In the rows, zero is written as 128.
Each run below is a few steps of one of 7 hidden systems, one row a step.
trace 1, J114:
[[105  98 114  84 152 107  98  75 115 142 191 139 101 145 119 137  88 127
  174 150 116  88]
 [182 103  93 173 137  79 131 148 130 153 133  94 141 109 161  98 178 181
  125 127 126 155]
 [115 136 165 138  87 129  87 116 106 189 131 123 108  75  86 154 113  70
  148 135 117 133]
 [ 88  97 131 178 185 132 146 134 128 109 171 170 119 146 137 108 172 150
  170 135  89 101]
 [126 145 122  96 103 122 130 123 128 169 119  80 188 117 143 102 195  91
  121 172 150 158]
 [ 93 115 146 141 165 144  80 120 109 141 103 147 169  92 129 140  56 146
  143 137  80  99]
 [116 138 117 171  95 135 158 204 143 105 106 176 150 138 135 108 182 144
  130 130 125 166]
 [124 152 182  68 130 164 101  98 151 127 105 129 146 162 112 152 122  59
  125 168 118 125]
 [114 124  96 114 164 104 132 147 127  82 113 141 153 161 145  72  78 198
  155 139 121 120]]
trace 2, J604 (9 x 22):
[[110 170 127  64  94  70 122 116 117 109 143 135 149 144  99 106  67 118
  146 163 150 119]
 [170  88  98 175 161 161  97 136 129 141  98 128 159 152 183 152  92 174
  138 103 121 137]
 [152 144 145 108  61  85 117 166 148 129 109 140  79  86  78 121 140 124
  106 132 114 165]
 [146 130 158 171 168 116 120  93 120 115 172 155 112 198 129 151  96 111
  183 127 123 100]
 [151  89  66  87 122 102 125 139 145 147 131  84 105 124 148  80 172 178
  125 138 135 156]
 [146 146 166 161 117  84 100  95  97 172 151 120 158  75 114 174 102  94
  122 136 116 112]
 [ 93  96 120 192 145 168 144 165 123 137 129 137  75 137 126  84 170 148
  177 105 116 139]
 [128 134 127  69 107  89 140 102 148 129 183 143 152 128 128 153 193  88
  102 173 129 123]
 [100 132 153 154 192 153 113 103 103 149  92  69 166 124 141  79 100 133
  163 139 122 113]]
trace 3, J157, 9 rows:
[[120 148 164 163  90 161 107 157 129 123 114 196 120 171 104 162  98  82
  172 128 124 143]
 [128  96 114  64 166 124 111 129 173  94 133 147 113 181 140  97 156 157
  140 169  94 128]
 [182 155 134 118 117  77  91 115 115 158  98  78 186 130 139 115  79 130
  136 155 143 149]
 [128  86 100 161 105 153  90 162 120 144 114 174  89 111 122 155  72 164
  155  91 108 136]
 [176 131 161 125 121  77 129 146 176  98 144 167 102 142 112 141 186 125
  108 155  88 146]
 [135 133 150 130 145 116  94  96 114 169 135  83 111 176 117  85 109  96
  205 155 137 134]
 [129  72  55 126 128  95 103 132 116 160 162 137 149  90 162 133 123 192
  137 131 111 124]
 [169 143 178 197 106 114 113 160 135 155  96 130 138  82 114 146 166 109
  110 126  97 159]
 [ 66 124 142 133 121 133 123 140 121 128 164 178  89 156  93  99 142 101
  201 153 108 120]]
trace 4, J20, 9 rows:
[[136 163 177 158 112  70  99 154 121 152 100 114 146 101  93  79 131 118
  162 168  99 156]
 [109  98 108 163 122 119 101 146 124 154 173 190 146 165 144 133 148 125
  202 157 105 134]
 [160 114 143 113 146 101  92 148 164 144  95 112 161 119 141  94 184 145
  124 181  78 159]
 [109 159 153 156 108  86  94 140  99 152 130 155 189 130 115 114  91 109
  188 171 116 136]
 [133  81 103 146 136 143  92 176 157 131 119 184 144 156 158 124 157 165
  161 149  82 152]
 [162 162 172  96 111  67  94 141 155 126 104 133 170 131 110 114 139 111
  126 190  98 154]
 [122 119 121 158 135 118  83 144 112 142 128 162 153 182 137 108  74 141
  214 151 114 133]
 [173  97 101 104 102  90  86 168 166 136 114 158 143 122 145 131 156 167
  119 160  87 168]
 [168 159 191 156 122  82  81 128 129 142 110 135 141 150 102 127  91 100
  169 163 100 142]]
trace 5, J114:
[[105 101 118 150  97 215 120 161 138 142 110 178 102 131 131 175 149 103
  131 100 123 144]
 [103 161 176  91 164 106 169 112 152  71 136 126 125 134 105  99 171 115
   96 157 112 104]
 [130 145  91 123 130 142 127 109  99 143 115  94 195 172 167 118  74 129
  155 128 184 131]
 [135  90  96  96 104 148 102 159 150 126  94 152 104  73 128 156 110 172
   79 107  96 138]
 [157 185 197 184 120  97 167 141 132  85 127 147 107 150  96 136 128  98
  116 113 135 131]
 [100 107  91  73 131 180 130  98 129 135 152 114  93 197 138 116 121 105
  172 128 169 122]
 [169 111 101  90 149  63 129 109 142 116 143 102 147  84 149 131 130 185
   69 135 113 115]
 [159 152 150 206  95 131 122 144  96 160 102 105 111 107 110 135  81 114
  149  87 154 148]
 [ 83  91 115 112 123 161 142 126 141 118 183 182  58 132 111 151 166 114
  139 118 114 109]]
trace 6, J604, 9 rows:
[[107 127 119  79 139 131  99  98 113 119 133 128 103 164 110 117  29 135
  171 130 138 102]
 [188 104  81 159 130  99 137 155 141 113 121 135 148 118 169 147 128 198
   87  98 130 142]
 [168 149 177 130  84 122 102 119 132 158 111 103  62 113  79 148 111  78
  128 115 135 149]
 [108 100 109 153 168 102 144 115 119  98 194 167  80 157 127 116 111 167
  171 113 115  91]
 [189 118 102 115 121 101 142 108 140 158 140  63 136 122 160 127 194 128
   92 129 159 152]
 [ 83 127 155 142 135 126 101  96  86 172 139 105 106  59  90 127  85 108
  152 124 113  98]
 [104 110 103 195 137 143 181 159 126 112 164 167 131 130 153 130 199 149
  129 104 132 126]
 [120 143 159  59 125 150 126  91 148 148 124  86 126 126 113 131 182  62
  104 161 137 130]
 [ 55 139 120 141 173 130 143 118  88 112 130 129 180 108 136  94  75 158
  151 130 126  88]]
trace 7, J665 (9 x 22):
[[160 142 178 159 143 185 135 133 155 104  84 146 144 142 139 186 141  97
   80 106 117 129]
 [ 73 168 141  69 123 129 159 133 128  75 116 130 101 152  86  73  92 122
  137 137 147 118]
 [169 121  90 106 153 132 142  92 133 107 148 123 178 171 185 177 106 143
   92 115 163 109]
 [157 133 140 109 115 143 108 143 137 126  54  80  80 100 103 106  79 151
  101  98 130 151]
 [133 145 129 141 100  94 161 115 115  93 188 181  95 134 108 183  94 117
  114  97 150 100]
 [164 102 125 108 165 157 139 105 160 121 127  78  57 177 137 106 168 131
  130 114 141 136]
 [123 139 109  90 109  65 131  89  97 153 163  81 130  61 113 122 101 134
  104 130 149 108]
 [143  96 120 217 149 171 140 129 109 151 134 119  96 117 150 157 134 141
  135  67 138 123]
 [ 87 132 139  86  95 131 153 136 143 128 142 129  76  79  85 113 194  99
   97 136 120 132]]
trace 8, J619 (9 x 22):
[[127  69  73 105 108 154 117 130 148 160 174 154 104 140 156 156 197 126
  136 135 126 143]
 [135 158 203 141 173 101 120 108 133 131 101  84 153  94 108  97 152 111
  113 162  91 118]
 [ 75 127  83 160  97 139 131 150  84 152 148 157 157 145 138 109  94 133
  196 123 158 132]
 [146  88 127 107 137 164 107 136 171 137 118 149 141 109 153 172 198 125
   82 142  84 140]
 [104 193 191 145 133 101 141 142 117 101  95 122 150 138  90  74 104 107
  155 154 124 129]
 [110  88  56  96 114 164 109 131 126 138 152 171 155 175 170 154 105 142
  161 130 146 129]
 [174 132 164 109 140 113 109 145 169 114  71 108 141  93 123 125 154 145
   69 145  85 150]
 [112 173 145 148  90 101 128 136  98 113 135 161 131 165  97 123  50 107
  181 128 156 128]
 [164  62  78  91 141 147 102 128 167 130 147 148  97 163 164 155 153 162
  124 127 110 136]]
trace 9, J296:
[[174 111 137 120 180  96 111 117 147 123  99  63  86 130 127  70 123 177
  130 132 106 135]
 [137 143 103 144  65  61 125 121  89 167 177 135 143  95 118 148 106 116
  147 129 158 133]
 [148  75 144 188 169 165 104 129 138 159 128 120  71 123 135 132 169 137
  154 106  89 130]
 [101 165 144 108 108  60 168 121 120 125 164 107 130  99  95  79 182 108
  124 164 139 127]
 [115  97 114 162 169 173  97  93 102 180 146 114 173 153 170 145 128 108
  181 137 131 114]
 [ 84 117 111 114 118 126 140 172 136 128 101 123 140  52 120  83 180 164
   93 140  99 144]
 [113 168 182 167 122 148 129 123 117 132 131 165 189 151 127 173 132  61
  142 149 129 122]
 [ 75  98  99  82 155 178 125 154 148 103 100 141 111 161 134  72 135 160
  154 141 112 133]
 [159 158 129  90 107  92 123 125 142 113 121 148 216 121 150 171 122 119
   78 161 129 132]]
trace 10, J296:
[[ 91 135 137  57 128  92 131 136 157  93 149 161 117 149 101  87 162 127
  141 186  99 125]
 [166 130 119 132 152 112  90 117 126 145 115 121 218 172 175 135  98 136
  154 161 128 136]
 [118 106 106 119  82 127  83 185 135 149  81 151 115  81 109 109 103 165
  136 133  93 164]
 [163 147 180 168 121  89 124 144 150 101 151 199 131 156 113 169 145 104
  135 147  93 129]
 [137 122 122  90 139 119 104 131 146 130 116 104  95 200 121  61 125 134
  191 160 131 150]
 [156 103  93  97 117  59  88 113 126 155 162 139 174  94 146 154 110 159
  119 161 106 123]
 [166 126 155 218 120 121  97 173 122 157  83 124 121 114 121 110 124 144
  160 116 101 165]
 [ 99 124 140 105  89  93 124 138 139 132 183 177  78 132  85 121 170  97
  164 162 107 132]
 [161 113 139 141 198 104 109  97 140 138 143 100 167 176 165 103 158 139
  160 167 110 123]]
trace 11, J665:
[[125 161 122 128 135  93 172 162 127  71  95 110 123 124 115  60 102 184
  109 111 146 135]
 [160 132 112 102  89 162 122  98 127 143 143 138 136 161 145 209  96  82
  110 105 176 128]
 [135 110 148 115 177 121 124 127 152  87 102 111  59 115 105  92 100 180
  110 109  90 112]
 [160 162 105 129  72  80 174 115 109 128 177 120 130 140 129 149 133 104
  113 112 199 137]
 [134  75 130 115 175 183  91  88 135 153 122  93  61 127 129 140 108 133
  136 105 107 108]
 [126 150 117 145 102  51 182 143 115 110 161 120 118  66 109 104 160 157
   89 115 141 126]
 [128 113 142 159 138 197 122  89 112 174 144 103 105 154 141 167 146  67
  153 105 156 122]
 [ 67 109 114  94 151 111 149 135 131 108 136 120 111  60 111  79 157 173
   98 136  95 107]
 [145 165 147 188 121 142 165 113 105 147 135 104 187 134 155 160 157  81
  112 113 176 132]]
trace 12, J20:
[[131  72  74 133 132 157 120  91 108 185 169  90  92 115 156 147 144 132
  143  99 155 121]
 [133 131 156 163 138 103 148 119 119 146 125  83 113  34 109 124 167 133
   77 108 111 119]
 [ 78 151 149 188 118 156 177 124  98 139 166 137 113 135 114 125 168  75
  162 112 161 118]
 [ 78  93 104  87 169 173 150 109 141 131 146 108 133 115 152 110 206 130
  106 144 119 111]
 [100 176 150 138 145 125 159 111 100 125 107  91 217  90 142 118 124 114
   93 139 151 112]
 [ 58 124 110 148 118 212 144 163 115 112 103 180 152 127 138 144 112 127
  133 103 134 122]
 [124 145 145  71 143 137 161 132 169  58 114 159 145 142 130 145 156 129
   61 141 115 117]
 [122 171 135  93 135 153 138 107 116  99  93 106 158 188 132 114  52 112
  139 126 177 121]
 [126  92  65  87 114 150 118 138 131 108 121 156 118 116 149 161  66 182
   99  95 135 118]]
trace 13, J619 (9 x 22):
[[166 150 165 192 108 141 121 145 129 136 110 166 179 127 142 198 131  94
  106 118 122 143]
 [ 85 121 144 103 121 150 121 162 150 105 119 164  60 163  87  83 136 123
  173 143 103 139]
 [151 133 110  83 157  84 128  92 136 114 162 124 202 164 169 137 136 135
  117 172 135 113]
 [150 121 127 146 117 155  81 152 119 166  49  86 134 104 128 104  77 149
  141 115 127 162]
 [123 131 126 136  78  81 132 154 131 107 172 215 121 105 104 180 119 129
  115 126 108 121]
 [178 125 163 144 164 145 124 118 163 118 119 110  92 214 136 114 161 108
  159 137 127 144]
 [ 98 124  98  53 119  76 102 102 111 153 147  95 136  95 113  86  97 143
  146 167 129 119]
 [181 110 123 212 140 122 108 135 113 156 120 133 174 110 169 175 111 153
  120 101 117 135]
 [111 132 152 129  70 129 123 168 142 141 123 153  57 111  74 111 167  95
  148 132 113 161]]
trace 14, J157:
[[163 134 153 133 114 131 136 119 148  95 144 182 112 129 123 218 113 109
   75 102 119 111]
 [138 142 155 117 155 131 156 122 147  94 115  87  49 176 101  70 139 127
  145 118 144 134]
 [142 118  80  78 117  90 126  71 105 153 188 100 138 129 146 153  98 124
  126 131 170 107]
 [160 105 129 195 156 144 136 131 118 141 102  88 101  74 139 136 126 166
   94  71 121 126]
 [102 156 144 129  69  97 165 138 122 121 175 160  76 102  79 138 161  89
  119 121 145 129]
 [118 111 145 147 201 161 149  77 127 127 167 103 123 173 154 129 173 104
  147 131 133  96]
 [ 94 132  82  97 112 108 152 127 103 153 125  66 156  68 133  74 147 152
  108 133 159 135]
 [109 139 146 187 123 166 139 123  98 137 130 160 171  88 138 198 107 102
  103  96 131 107]
 [ 78 136 138 117 133 168 179 168 155  77 110 150  91 140 109  87 185 129
  112 121 126 134]]

Which system made each run below?
trace 15, 2 rows:
[[ 87  98 112  63 119 208 118 119 148 150 119 126 122 115 136 149 178  93
  105 138 124 131]
 [108 170 177 154 181  93 157 116 113  93 117 109 179  89 121 102 116 144
   99 138 109  94]]
 : J665
trace 16, 2 rows:
[[135  89 146 129 190 195  77  93 137 148 105 118 140 153 155 161 105 119
  143 131  96 110]
 [110 156 111 121  86  68 161 182 128 101 116 138 134  86 103  71 144 168
  111 139 131 152]]
 : J604
trace 17:
[[110 110 132 152 169 169 164 138 144 126 113  85  96 121 138  82 212 140
  117 115 121 136]
 [ 78 167 131  94  99  96 146  97  93 146 165 118 179  92 111 132 124  83
  124 158 157 108]]
 : J157
trace 18, 2 rows:
[[159 160 150 154 125  30 130 130 113 119 140 107 111 124  99  80  91 155
  156 138 129 132]
 [163  82  85 138 102 133  91 104 115 188 175 129 104 149 150 174 123 113
  165 115 148 137]]
 : J619
trace 19:
[[124 199 159 132 124  82 176 149 125  69 104 123 154 143 107  80 109 135
  115 136 151 133]
 [133 112  87  85 119 188 109 102 129 131 127 138 143 190 162 174  78 110
  140 115 168 123]]
 : J665
trace 20 (2 x 22):
[[141 158 144 140 110  87 133 129 124  91 166 195 139 187 116 159  75 112
  161 138 136 115]
 [171  85  93  85 136 154  92 139 167 131  94 107  90 181 150 106 127 160
  142 131 124 160]]
 : J20
trace 21 (2 x 22):
[[182 133 159 185 108  94 124 180 159 111 113 169  97 138 111 128 166 140
  132 128  95 164]
 [129 134 150  88 113  99  97 110 140 149 159 130 100 179 100 104 145  82
  191 179 123 139]]
 : J20
trace 22 (2 x 22):
[[117 173 111 120  95  61 165 109  89 114 168 124 153 114 115 127  76 130
  123 123 176 109]
 [160  72 101 164 142 198 109 121 133 162 119 115  87 143 160 166 134 136
  134  81 133 138]]
 : J296
trace 23:
[[175 131 119 133 143  71 116 132 122 139  94  58 134 101 135  72 104 182
  121 129 130 147]
 [142 119 117 166  67 123 103 137 105 165 154 169 103 106 112 191  88 107
  146  99 136 136]]
 : J157
trace 24 (2 x 22):
[[112 116  87  70 141 154 126 108 117 146  93  47 128 109 142  77 104 154
  116 121 160 130]
 [140 148 125 154 103 106 144 128 106 112 135 159 160  78 130 192  72 141
   77  91 139 108]]
 : J157
trace 25:
[[153 115 123  85 123 161 132 118 168 121 134 151 161 151 161 188 187  97
   77 143 129 134]
 [100 164 173 116 164 132 127 122 116 111  73  77 123 117  95  63  77 134
  139 134 121 117]]
 : J157
trace 26 (2 x 22):
[[189 133 101  92  98  58 121 138 147 119 125 126 172 111 149 143 132 161
   78 147 130 150]
 [172 141 173 164 111 137  85 129 123 146  94 128  87 144  99 152  54 104
  157 106 125 140]]
 : J619
trace 27:
[[211 135 153 127 129 142 122 133 169  95  86 128  90 170 131 166 106 132
   90  99 130 147]
 [134 149 129  78 104  80 134 109 125 101 153 122  58 150  84 110  70 128
  143 122 154 117]]
 : J665
trace 28, 2 rows:
[[127 136  88 168  61 100 163 172 104 151 139 122 116  91 123 108 161 139
  130 103 169 164]
 [122 104 175 136 157 171 104  91 142 157 151 138 103 119 119 180 171  73
  128 136  91 106]]
 : J20
trace 29 (2 x 22):
[[103 128 127 158  84  82 141 143 110 137 189 170  68 113  85 117 141 118
  174 125 126 129]
 [159  93 130 141 184 131 128  86 144 145 174 108 129 167 165 142 198 117
  140 143 117 115]]
 : J604
trace 30, 2 rows:
[[132 149 142 139 146  68 126 157 137 109 115 145 209 118 141  93 152 158
  123 178  92 137]
 [118 128 127 132  83 157  75 162 127 168  96 162 159 159 127 130 108  97
  189 158 120 164]]
 : J296
trace 31:
[[175 166 143 174 118  57 155 127 116 123 154 105 116 173 120  94 133 122
  163 131 165 146]
 [130  69  86  84 115 153  75  95 126 188 156 114  85 131 134 151 118 118
  162 130 129 128]]
 : J114
trace 32 (2 x 22):
[[ 76 122 135 113 150 115 148 137 133 106 132 147 158  51 122 120 165 152
   75 144  82 103]
 [117 176 161 183 130 172 164 134 109 127 101 108 178 162 142 124 145  81
  137 119 171 141]]
 : J665
trace 33:
[[106 123 126  68 165 145 146  90 133 114 123  60  70 136 113  73 129 134
  123 124 146 111]
 [130 130  82 137 119 108 158  92  85 146 169 101 164  92 157 160 100 138
  100  98 179 104]]
 : J20
trace 34, 2 rows:
[[150  89  98 103 154 156 110  85 123 165 129  50  72 133 142 111 113 140
  137 103 155 124]
 [127 134 117 156 119  72 159 113  98 138 166 108 130  39 121 143 130 150
   81 102 136 106]]
 : J296
